In the rows, zero is written as 128.
First come named moves, each a turn or a mirror, each shown by rows before and after it. For each pair of rows after them, which moves, in which order, take the first row to the second? The first pair is done for you.
B:
[101  96 156 162 122 146 159 114 192 138 110 131  90] => [182  97  72 150 135  83 139 143 122 156 136 108 131]
[ 63 181 197 115 120 140 141 163 144  97 118 139  97] => [147 174  97  98 130  75 120 194  66 113 145 112 142]
[105 133 156 153  59 150 149 110 152 102 147 143 138] => [159 128 102 139  69 104 135 130 104 116 165 131 174]
[ 97 104 165 125 107 148 151 106 170 105 124 149  91] => [175  97  80 108 118  91 133 133  95 128 141 139 133]
L:
[173 144 125 112 125 102 148 151 124 111 124 112 135] => [155 161 145 119 122 110 155 156 133 104 132 122 126]
[180 152 133 180 132 209 146 115 137 116 111 153 109] => [143 141 158 173 128 210 148 105 162 114 106 154  96]
[191 120  85 116 126 117 104 167 117 148 134 137 147] => [171 168 121 145 111 146 106 187 113 133 146 132 129]
T:
[113 150 157 145 132 127 115 162 119 131 119 146 118] => [141 121 138 148 150 148 120 130 135 143 102 162 125]
[ 95 158 141 127 100 116 122 194  94  80 148 129 100] => [191  80  94 137 158 168 136 118 115  94  97 154 117]
[165 145 115 148 126 167 133 156 113 122 133 141 115] => [151 156 120 144 117 161 127 162 111 123 146 130 117]
[126  99 121 103 129 123 133 146 116 120 142 130 115] => [124  96 117 103 124 131 136 149 121 121 140 125 115]
K:
[129 158 139 142 133 138 133 152 109 112 144 102 148] => [139 110 108 113 140 108 121 131 121 119 138  99 151]
[128 115 133 137 138 147 125 106 143 140 105 148 125] => [133 161 138 153 122 153 125 143 118 133 124 138 124]
[111 145 115 159 115 175 121 147 123 140 178 160 153] => [121 130  85 131 125 129 111 149 113 151 179 147 163]
[ 98 126 161 127 118 173 129 105 170 140  90 145 115] => [115 187 152 137  97 139 126 169 113 130 135 126 124]
Pairs:
(2 to 3 moves a pair)
[194 119  67 150 173 160 150  98 155 128  93 160 136] => [ 35 143 145 107 118  92 143 126 189 115 127 137 113]
B, T, L
[ 84 123 117  88 103  65 132 120 131 137 198 121 133] => [177 177  95 153 116 146 139 140  90 129 195 138 135]
T, L, L
[196 136 126 155 139 173 142 127 112 119 115 147 140] => [134  76 140  95 129 119 136  83 163 127  95 142 135]
T, K, K
[ 28 150 196 113 102  95 138 153 160 116 132 121  94] => [167 125 139 172 156 215 158  95 152 125  92 158 106]
T, B, K
[ 64 131 163 164 117 124 138 104 155  73 128 127 109] => [139 158 146 199 130 168 144 110 125  72 126 136 112]
T, L, K
[208  97  85 127 149 154 130 113 108 136 118 137 148] => [117 107 110  85 113  59 111 152 100 137 153 108 159]
K, T, K
[ 97 146 174 137 132 200 134 113 134 107 117 144 108] => [ 86 168 174 134 120 188 132 137 122 109 129 140  99]
B, T, B
[203 115  80 127 148 115 122 116  84 140 136 144 159] => [ 52 152 189 112 101 119 133 135 145 110 139 133 110]
B, L, T
[ 56 144 176 115 106 109 127 139 161 121 145 120 105] => [114 152 122 115 114  68 104 169 100 132 167 107 133]
B, L
[ 93 147 194 147 120 215 143 124 149 111 150 151 101] => [108  83 163 123 143 208 145  78 173 129 121 153 116]
T, L
[224 103 137 149 152 202 135  58 154 136 113 195  98] => [244 195 133 172 125 174 115 141  75 130 162 167 108]
L, K
[ 79  60 142 101 144 124 128  58 207 134  94 126 127] => [ 16 161 196 129  95 119 125 141 170 105 138 113 107]
T, K
[ 64 116 170 140 148 170 150 131 168 125 120 134 119] => [111 100 143 146 165 191 151 116 165 133 113 142 127]
L, B, K
[138 199 127 127 101  80 105 209  58 138 167 102 137] => [228 113  55 121 156 109 115 145  84 160 133 120 163]
T, L, K
[130 168 153 168 114 194 134 132 149 132 132 123 109] => [173 155 119 175 123 196 128 123 143 140 126 124 125]
B, L, T
[ 92 185 159 175 113 123 117 172 102 118 162 132  95] => [165  81  76 116 151  68 105 112 114 155 137 126 132]
K, T
